In the rows, zero is written as 128.
which system made each run
D, run 1 (11 x 18)
[[120 150 121 128 141 119 159  97 184 128 121  85  99 195  88 161 132 110]
 [133 156 183 106 131 121 177 165 155 148 117  65 146 114 165 137 123 142]
 [128  87 157  83 110 133  94 150  73 139 157 120 174 112 174  94 126 132]
 [132  93  83 121 113 146  65 114 120 102 145 185 123  81 117 130 109 159]
 [141 139  79 188 158 109 145 129 145 122  91 178  87 138  92 109 127 107]
 [115 168 154 138 146 117 151 115 127 108  83  73 105 188  90 150 156  96]
 [117 161 180 111  99 155 172 138 134 151 150  83 177 109 137 163 142 136]
 [125  62 134  96 108 139 107 133 133 165 184 144 163 115 192 116 123 123]
 [123 100  72 107 137 109  69 115 125 108 129 155  81 103 153 114  87 168]
 [165 164 106 179 152  86 150 125 104  91  73 156 109 113  93  94 126 126]
 [132 153 155 140 137 157 147 112 111 117  89 103 162 193  65 144 165  96]]
N, run 2 (11 x 18)
[[130 180 142 132  91  91 164 182 152 153  76 135 128 129 123  79 123 123]
 [143 120 197 136 112 148 103  96 111 119 135 147 137 188 159 148 157  95]
 [108 144 117 117 125 148 127 132 137 139 220 106 109 105  69 155 107 152]
 [165  75 113 154 188  97 132 138 116 114 112 113 123  73 169  94 130 131]
 [ 86 134  82  69 119 166  96 138 113 122  56 134 142 161 131 130 118 138]
 [145 190 160 158  63  89 161 128 140 105 116 160 142 105  97 124 153 108]
 [123  96 138 174 147 148 142  88 129 181 167 140 119 185 150 150 142 106]
 [117 113 138  83 140 105 108 144 154 114 159  46  89 110 104 151  98 159]
 [168 141 132 124 171 152 146 165 101 116 103 152 158  79 186  92 123 146]
 [105 113  93  96  84 137  82 107  94 116 109 154 162 167  82  92 149 106]
 [137 138 126 174 104 111 154 119 189 112 136 175 111  94 102 189 129 114]]
E, run 3 (11 x 18)
[[156 107 123  80 113  92 145 137 191 129 135 125 167 169  86 126  91 114]
 [163 108 176 110 158 157  96 194 149 143 120 136 124 129 140 133  85 164]
 [137 126 176 147 134 137  69 150  79  95 113 101  94 114  99  90 165 122]
 [104 140 105 152 141 186 133 104 110  90 145 146 132  89 102 163 183  94]
 [ 82 114  73 158 113  83 178 140 139 155 143 147 113  99 124 143 129  83]
 [114 108 141 125 107  89 151 100 142 158  88 121 137 162 193 181 101 140]
 [142 173 156 112 101 124 129 108  90 161 137  99 144 142 147  92 101 201]
 [188 116 124 104 142 139 110  81 155  90 154 110 164 132 103  76 150 140]
 [127 113  75  95 173 173 105 172 168 114 142 167 104 125 103 112 109 113]
 [123 123 151 135 126  99 115 195 121  95  62 158 108 125 114 137 131  79]
 [108 143 180 174 129 160 143 139  69 149 120 126 145 141 112 184 145 115]]
G, run 4 (11 x 18)
[[112  69 121 115 183 157 109 139 117 155 137  74 129 176  87 152 115 122]
 [111  96 131 120  90 136  89 167 152 122 108 110 136  39 121 125 142 156]
 [127 151 103 154 147 149 130 120  75 110 129 173 116 101 178  79 170  99]
 [118 130  91 107  93 110 131  54 134 106 171 156 141 163 100 170 117 117]
 [147 147 137 160 137  96 195 151 182 162  86 128 128 128 141 159  97 143]
 [110 101 153 116 149 121 101 133 106 155 103  49 101 181 148  91 144 129]
 [142 150 166  72  85 162  87 145 129  99 149 119 162  86 120 117 130 168]
 [173 135 109 161 171 129 151 152 102 120 157 188 145 108 107  81 125 105]
 [103  72  88 121 134 117  95 105 136 104 114 154 115 167 102 185 111  98]
 [ 81 169 124 148  95 112 159 165 136 146  77 114  99  79 133 164 121 149]
 [121 144 160 157 136 150 145  94  97 141 141  75 130 150 146  98 197 100]]
H, run 5 (11 x 18)
[[144 166 154  94 105 119 127 132  51  88 106 143 188 144 100 120 119 124]
 [145 119 123 173 131 169 143 126 134 155 160 150 171 126  35 140 136 127]
 [118  95 129 159 136 131  95 146 201 140 124 116  54 127 106 135 139 124]
 [ 99 166 155 104 137 122 128 154 124  93 108 117  72 107 202 158 131 120]
 [117 135 137 122 115 103 165  93  52 115 137 101 187 123 152 134 154 104]
 [135  72  76 138 113 153 125  78 143 169 137 133 193 125 102 127 129 156]
 [141 119 101 141 124 116 104 155 178 165 117 163  80 129 141  76  95 161]
 [148 196 163 103 145 110 125 145 112  81  96 144  84 177 147 120 105 124]
 [131 161 156  98 131 135 170 139 100  97 161  99 184 133  75 160 136  93]
 [136  45 136 156 134 148 111 134 160 147 135 103 167  95  85 146 159 114]
 [ 86  96 115 145 123 153  70 151 136 157 116 150  65 102 172 127 126 150]]
L, run 6 (11 x 18)
[[119 177 124 146 103 149 169 176 117 156 100 143 171 107  99  75 162 110]
 [121  88 145 143 115 117 133  98 149 128 151 137 136 187 117 158 163  50]
 [107 136 135 108 120 121 129 152 162 143 175 142  83 110 159 192  69 158]
 [152 125 140 154 171  98 135 106  68 119 112  71 118  92 165 100 128 169]
 [122 125  85  87 113 181  97  87 116 108  95 133 182 141  97 116 146 151]
 [139 140 111 141  89  98 157 166 177 153 122 178 140 125 113  73 134  95]
 [137 114 171 144 172 132 122 138 128 118 125 142  87 191 153 163 130  80]
 [110 147 157 102 116 115 115 152 109 116 167  88 103  97  89 179  83 173]
 [153 107 129 173 147 150 146 109 111 140 117  95 168  57 144 103 170 158]
 [ 79 102  57  88 103 153  97  96 132 133 122 142 140 159 132  96 158 100]
 [146 166 132 127  99  71 160 151 168  97 112 194 112 124 153 133 106  98]]
L, run 7 (11 x 18)
[[ 91 106  60 111 145 158 151 105  96 133 175 122 168 105 117 130 152  96]
 [112  89  68 120 110  71 145 110 173 117  94 151 134 114 155 154 109 106]
 [125 162 142 141 135 120 140 138 106 159  57 150 103 175 184 131  91 156]
 [161 171 180 133 103 116 115  89  99 120 137  98 134 177  80 112 125 163]
 [176 124 141 128 148 191 132 135 181 137 185 134 158 107  99 106 138 144]
 [112  63 101 102 159 114 101 167 143 122 151 103 109 111 137  87 142  79]
 [103 118 134 108 111 116  98 161 103  75  80 160 119  90 156 177 122 109]
 [ 96 172 123 187 102 120 160 132  55 163 105 144 135 114 100 143 125 144]
 [133 131 116 173 122 141 151  42 169 141 129 106 129 161 102 156 161 132]
 [123 149 106  76 135 139 150 132 201 150 157 106 109 143 173 111 111 142]
 [171 108 165  83 148  77 128 141  99  92 125 111 152 133 184  91 115 111]]
H, run 8 (11 x 18)
[[149 108 146 117 147 108 128  88 144  53 116 115 130 125 134 204 135 108]
 [ 83  97 100 123 154 141 157 171 104 179 153  81 145  85 139 136 116 134]
 [137 101 134 151  86 114  77  89 115 124  61 124 135 113 146  89 162 159]
 [122 188  97 132 132 182 154 124 127 160 154 194 118 147 156 118 113 144]
 [154 129 133 123 108  44 148 102 150 100 139 117 122 166  95 110 126  89]
 [145 112 131  83 182 173 138 157 163 120 119 109 153 134 129 182  87 150]
 [116 107 169 133  99 103  96 187  87 147 129  91 128  89 108  76 145 123]
 [138 140 132 156 133 194  89  87 103  95 104 174 126 126 135 157 158 143]
 [ 83 152  79 155 113 101 171 128 132 152 183 137  96 115 106 120 140  92]
 [153 100 122 127 144  91 143  85 177  98  63 103 130 146 162 166 125 130]
 [101 139 137  83 122 148 151 180 111 187 143  99 154 126 166 110  96 154]]
E, run 9 (11 x 18)
[[134 147 173 179 103 138 123 101 115 117 131 135 114  62 163 173 151 164]
 [117 138  81 160 156 109 156  69  98 143 156  93 102 130 145  89 150 129]
 [102 127  66  64 104 121 145  93 178 107 105 121 155 137 142 150 119 126]
 [156 136 132 107 126 113 153 183 127 167 108 172 167 141 157  83  80 143]
 [165 101 189 121 119 125  73 120 120 120 120 120 137 195  86 119 121 131]
 [144 166 148 149 149 195 107 148 137 102 155 135  99  78  82 145 135 160]
 [116 104 105 162 170 103 145 144 132 100 123  99  98  93 119 104 178  67]
 [ 53 112 100  96 110 146 133 132 116 136 108 133 135 136 162 199 130  95]
 [125 150 145 151  60  72 156 129  87 162 126 156 159 101 153 115 111 146]
 [171 104 137 149 140 129 128  42 139 148 148 113 147 183 141 133 119 161]
 [131 164  91  90 138 149 111 133 175 121 138 107  91 114 101  95 102 183]]
W, run 10 (11 x 18)
[[ 85 121  81  78 147 152 142 167 120 129  68 107 166 146 121 114 144  92]
 [114  98 135 140  64 122 144 130 143 151 132 178 190 129 102 161 144  80]
 [143 142 158 180 123 148 127 101 126 160 184 178  94 137 150 163 110 154]
 [140 160 138 130 133  88 106 100 102 105 129  76  67 125 144  96 115 179]
 [139 133 105  78 173 142 149 144 147  98  70  71 158 113 140 104 136 137]
 [113  80 102 101 113 135 134 167 136 152 128 154 194 143  97 101 142  68]
 [136 115 165 158  90 144 105 135 147 125 162 204 119 121 120 182 125 106]
 [125 181 144 174 141 123 121 115  77 132 147 124  63 124 116 137 103 177]
 [129 132 123 115 156 104 135  93 122  99  81  32 118 126 135 123 148 149]
 [104  99  78  80 133 157 157 148 169 156 119 106 182 118 143 105 147 105]
 [132  92 138 132  81 108 121 148 135 134 151 210 156 125 154 121 131  77]]
M, run 11 (11 x 18)
[[172 135 114 150 128 103 136 130 116 102  74 189 157 153  88  87 127  98]
 [ 95 165 142 127  92 162 129 144 142 132 130 158 126 170  56 182 127 105]
 [126 125 199 154 112 134 133 168 171 146 143  75 110  85 114 150 154 130]
 [110  98 133 128 176 161 123 111  98 124 137  80 117 116 200 141 162 122]
 [117 110  59  85 125  95 108 104  95 104 155 124 129  81 152  91 107 154]
 [167 133  89 161 121  93 159 106 128 122  91 209 159 133 136 104 115 119]
 [102 144 133 127  92 117 135 135 132 161 112 144 130 210  65 162 100 114]
 [149 158 209 125 109 147 128 154 186 134 122  86 116 129 120 150 134 151]
 [127 112 154 124 185 182 126 149 103 142 147  74 130 126 162 102 164 115]
 [129  88  81  83 149 130  85 110 107  70 164 127 127  78 136 115 127 131]
 [133 139  71 172 128 105 152 137 113 119  99 206 127  81 131 116 116 126]]
D, run 12 (11 x 18)
[[118 132 160 147 123 159 158 104 130 110 135  78 160 101 115 162 196  97]
 [ 82 104  91  96 100 162 147 116 151 184 148 130 168 128 185 139 135 123]
 [128  97 119 106  93  63  97 109 148 121 130 153 101 123 203 128  95 141]
 [179 162 122 147 168 102 131 108  75 103 107 151 112 136 136 105  82 177]
 [175 128 144 148 130 127 128 110 125 113 114 111 171 154  35  94 150 124]
 [122 131 150 116 134 210 119 170 190 144 105 121 139 147  95 144 149 119]
 [ 73 135 146 102  98 120 125 201 138 153 166 129  90 112 145 130 123  90]
 [118 107 125 124 159 107 121 118  76  82 163 121 100  79 179 167 125 117]
 [121 106  53 157 137 107 153  72  87 138 120 117 162  97 109 123 129 152]
 [146 114 121 156 101 126 125  74 173 138  49 133 148 162 140 115 160 134]
 [128 203 161 102  96 145 136 141 144 150 110 149 114 190 141 116 106 150]]
N, run 13 (11 x 18)
[[140 173 125 127 146 144 144  90 133 135 128 128 104 188 175  69 157 116]
 [150 120 142  69 133 122 144 111 166  85 177 101 168 156  91 157 126  91]
 [149  90 135 140 147 120 154 193 129 171 153 156 168  97 116 132  83 132]
 [115  84 142 135 118 123  47 150  82 129  82 133  99 136 126 111 121 146]
 [111 201 118 150 119 177 121 119 133  88 109 154  81  91 112 149 156 146]
 [116 141  98 159 144 111 183  96 125 133 139 102 132 138 126  94 185  71]
 [108  72 130  81 121 113 148 114 162 138 128  83 170 147 152 196 114 114]
 [137 144 158 116  91  94 137 175 111 169 137 135 144 100 151 111  70 184]
 [173 121 150 144 131 143  66  84  90 105 124 166 118 148 152  85 135 158]
 [130 154  73 122 151 173 122 111 177  98 150 145 100 133  59 131 135 128]
 [140 108 122 154 171  90 181 172 156 122 101 114 129 119 116 117 148  63]]
G, run 14 (11 x 18)
[[190  88 151 144 172 155 109 163 130 142 134 145 157  98 133  83 118 152]
 [121  89  79 112 143 124  57 125 103  86 117 166  91 123 112 108 115 126]
 [104 182 111 138  99 113 147 137 118  71  87 170 112  94 104 173 134 105]
 [ 89 158 118 165 134 140 192 118 114 164 127 107 134 165 106 153 160  81]
 [107  84 153 118  95 148 126 109 185 183 164  78 150 136 140 158 142 139]
 [160 114 146 128 143 118 121 144 138 147 148 120 116  78 209  82 112 175]
 [171 124 119 104 152  98  94  81  77  66 125 137 129 144 140  88 117 141]
 [147 169 101 111 118 125 142 134 133  97  73 170 157 147  65 144  95 139]
 [104 133 140 168 129 128 145 181 144 160  91 133 108 167  74 124 147  77]
 [ 74 111 170 107 110 173  95 156 140 143 166  94 102 125 136 177 149 112]
 [134 124 133 140 134 128 148 130 106 129 195 111 139  34 158 127 135 148]]
M, run 15 (11 x 18)
[[139 144 173  70 122 156 107 153 167  89 131  89 132 106 113 168 112 157]
 [139 112 142 162 167 171 130 174  91 152 118 122 147  79 150  79 163 126]
 [110  81  92 117 124 128  67  75  90  81 151 142 113 127 115 138 146 108]
 [118 175  85 161 106 102 166 132 160 129 131 176  91  72 129 133 114 142]
 [122 109 147 155 122  71 171 116 115 150  84  99 154 183 125 149 138  81]
 [107 148 147  63  91 162 119 112 151 144 138 103 148 150 153 168 103 173]
 [175 105 160 143 145 131 118 162 136 167 141 115 138 111 149  45 129 152]
 [148 113 104 111 186 160  92  96 100  77 139 156 112 177 123 134 127 106]
 [117 168  92 124 122 117 139 174 136 101 130 139 104  68  61 127 105 142]
 [131 115 156 180 119 120 156 130 122 121  60 131 162 121 121 155 180  78]
 [ 53 129 124  94  70 155 102 114 118 161 161 105 118 137 139 168 136 137]]
W, run 16 (11 x 18)
[[188 125 197 162  98 130 128 130 157 139 149 167 155 102 160 113 142 141]
 [157 152 145 113 167 154  91 127  80 107 184 134  98 143 122  86 115 149]
 [142 125 113 102 156  92 117 141 132  53 108  84 114  90  70 135 123 123]
 [ 88  98  88 135 174 167 147 178 135 156  84 115 137 129 104 158 134  99]
 [ 74 103 142 149  44 118 108 120 120 159 126 146 135 130 122 151 162  97]
 [135 178 144 160 112 153 157  77 122 132 155 158 120 105 184 165 133 163]
 [151 141 106 118 150  69 144  80 100 125 144  95 113 162 159  78 106 150]
 [161 104 122  66 149 122 124 146 198 103  90 104 149 137 144 122 104 142]
 [132 115 132 130 119 152 119 205 124 166 117 169 164 121  93  77 125 111]
 [145 119 188 162 106 153  82 120 105  89 139 157 125 129  91 160 162 100]
 [102 176 108 152 154 154 141 110 104 121 177 101  82 105  80 165 123 155]]

runs to name
run 17 (2 x 18)
[[110 164 130  82 112 138 123 157 111 127 217 120 118 102 107 124  95 153]
 [177  85 108 155 176 101 125 108  86  90 129 151 149  83 145 100 126 126]]
 : N
run 18 (2 x 18)
[[150 186 133 194 137 131 180 142 122 154 105 144 136 136  69  94 142 128]
 [106 100 142 103 121 152 118 109 169 112 123  83 146 172  79 176 163  84]]
 : M
run 19 (2 x 18)
[[136 122 182 156 117 150 119 194 115 173 134 129 149 118  65 139 107 150]
 [126  81 133 167 170 179  74 145 123 124 148 124  88  89 114 129 158 129]]
 : G
run 20 (2 x 18)
[[158 163 147  71 129 103 117 172 113  57 126 131 143 112  86 109 104 121]
 [147 114 123 182 147 169 142 138  97 142 112 193 177 124  93 133 145 106]]
 : N
run 21 (2 x 18)
[[165 138 153 122 126 111 125 170 118 104  71 127 153  62 151 107 110 169]
 [124 152 150 156 142 177 121 132  63 164 121 137 142 183 107  91 150 122]]
 : H
run 22 (2 x 18)
[[137 147 178 122 142  99 138 151  57 115  97 102 137 107 161 160  92 165]
 [141 147 125 146 110 179 102  82  83 147 115 124 166 123 109  87 151 187]]
 : N
run 23 (2 x 18)
[[ 84 132  96 125  90  61 121 125  74 116 121 165 104 138 127 148  99 104]
 [157 170 138 190 144 130 166  92 126 130  87 153 124 132 118 178 112 171]]
 : L
run 24 (2 x 18)
[[118 120 149 154  89 124 164 113 148 121 154 124 164  74 104 197 156 105]
 [105  81  97 143 153 150 146 106 136 198 139 131 131 161 194 134 125 129]]
 : D
run 25 (2 x 18)
[[ 77 151 133 103  52 167 102 117 132 170 126 104 142 133 114 124 143 167]
 [166 149 145 157 104 107 154  93 152 118 174 157 131 102 170  79 168 104]]
 : L
run 26 (2 x 18)
[[156 129 175 136 132 140 123 116 170  96 148  96 126 157  82 112 187  79]
 [100 117 137  80 131 162 130 189 155 133 190 129 131  97 139 162 112 103]]
 : L
run 27 (2 x 18)
[[141 100 155 145 110  89  96  95 115 138 204 142  84 149 147 133 104 135]
 [144 162 125 108 154 125 108 136 137  90 101 104  78  88 156 131  96 196]]
 : W
run 28 (2 x 18)
[[168 142 131 136 125 166 117  96 124 100 158 128 162  64  98 128 134 184]
 [134 108  90 167 179 147 127 143 144 145 134 130  95 137 111  60 159  99]]
 : H
run 29 (2 x 18)
[[120  90 106 164 113 176 125 102 120 198 155 131 180 127 111  97 159 137]
 [113  79 112 107  98  87  81 120 195 113 135 118  79 102 148 136 122 131]]
 : N
run 30 (2 x 18)
[[109 112 164 143 128 203 106 172 125 163 182 143 126 111 130 127 158 107]
 [ 78 104  74 108 129 125 105 126 143 112 189 128  74  90 140 131 137 102]]
 : D
run 31 (2 x 18)
[[120  92  98 160 109  96 129 104 103 100 146 137 149  76 107 111 181  76]
 [ 84 121  80 140  98 114 147  95 156 142 138 174 117 120 157 196 115 116]]
 : M
run 32 (2 x 18)
[[ 78 125 142  95 133 140  99 120  79 106 135  71 111 166 106 146 153  93]
 [119 120 107 135  96 141 143 117 139 106 134 142 173  34 123 162 155 131]]
 : H
run 33 (2 x 18)
[[126 127 156 155 130 145 151 169  71 179 159 130 163  80 150 127 116 152]
 [154  69 111 171 147 144  81  56 111 126 147 131 132 124 126 115 152 151]]
 : G
run 34 (2 x 18)
[[145 123 115 170 150  79 126  90 112 113 190 117  71 101 128 112 122 137]
 [134 140  80  95 192 175 130 114 139  80  90 108 130 111 136 153 121 156]]
 : L
run 35 (2 x 18)
[[134 193 141 145  92 152 142 148  79 131 111 142 166  76  95 100 140 167]
 [163  98 133 160 178 129 139  67 106  99 143 110 152 159 116 134 168  91]]
 : W
run 36 (2 x 18)
[[168 111 151 181 155  95 141  57 122 110 137  99 111 115 170 158 139 149]
 [104 148  72  70 144 178 112 114 124 139 131 112 135 136 131 115  98 185]]
 : L
